128 stands for zero in the data rows.
Here are some numbered points:
c(132, 123, 147, 94, 94, 102, 126, 114, 102, 158, 165, 155) 0
c(128, 127, 137, 92, 103, 89, 120, 109, 110, 152, 178, 161) 1
c(143, 92, 135, 150, 139, 164, 125, 128, 108, 124, 119, 116) 2
c(114, 153, 139, 65, 77, 106, 165, 116, 135, 163, 133, 77) 3
c(173, 86, 157, 141, 141, 174, 90, 115, 101, 101, 127, 145) 4
c(106, 122, 76, 155, 163, 147, 143, 128, 167, 144, 90, 100) 5
c(95, 164, 137, 148, 94, 118, 178, 195, 127, 148, 99, 84) 6
c(97, 118, 130, 123, 84, 98, 170, 164, 105, 167, 158, 103) 7
c(126, 125, 142, 92, 94, 99, 132, 117, 106, 157, 168, 145) 8
c(173, 81, 156, 146, 138, 171, 99, 130, 99, 108, 124, 139) 9
c(103, 155, 80, 145, 184, 126, 136, 147, 182, 108, 112, 95) 10
c(109, 124, 123, 134, 109, 149, 172, 171, 123, 155, 110, 83) 11
New points follow, each followed by the numbers of its three nearest points above, looking only along the 2 directions in which the numbered points spread most, nearest first.
c(87, 160, 54, 155, 222, 104, 88, 90, 191, 40, 135, 142) 5 10 2
c(108, 162, 132, 137, 100, 120, 176, 208, 118, 157, 108, 93) 6 11 7
c(87, 102, 126, 165, 84, 116, 173, 120, 132, 183, 112, 81) 11 6 7
c(140, 124, 118, 128, 133, 169, 137, 202, 110, 154, 124, 109) 11 2 5
c(80, 197, 59, 121, 175, 40, 101, 127, 204, 77, 174, 139) 11 6 5
c(89, 158, 139, 151, 99, 120, 177, 185, 135, 147, 90, 82) 6 11 10
c(105, 89, 103, 154, 98, 131, 168, 65, 137, 149, 110, 86) 11 2 6
c(136, 93, 123, 146, 144, 172, 126, 96, 119, 119, 97, 114) 2 9 4
c(80, 143, 107, 181, 134, 134, 164, 121, 168, 132, 52, 94) 10 5 11
c(177, 132, 125, 100, 143, 142, 83, 152, 122, 141, 141, 159) 2 9 4
c(99, 89, 114, 163, 92, 126, 170, 90, 137, 171, 105, 80) 11 6 7
c(78, 120, 104, 181, 128, 151, 166, 111, 160, 143, 43, 92) 10 5 11
c(177, 144, 140, 91, 138, 138, 84, 130, 120, 125, 143, 168) 9 4 2
c(168, 78, 158, 152, 131, 179, 120, 140, 88, 108, 116, 119) 9 4 2
c(138, 102, 116, 146, 161, 159, 115, 94, 132, 109, 110, 120) 2 9 4
c(112, 129, 123, 127, 109, 150, 178, 187, 117, 154, 121, 86) 11 6 7
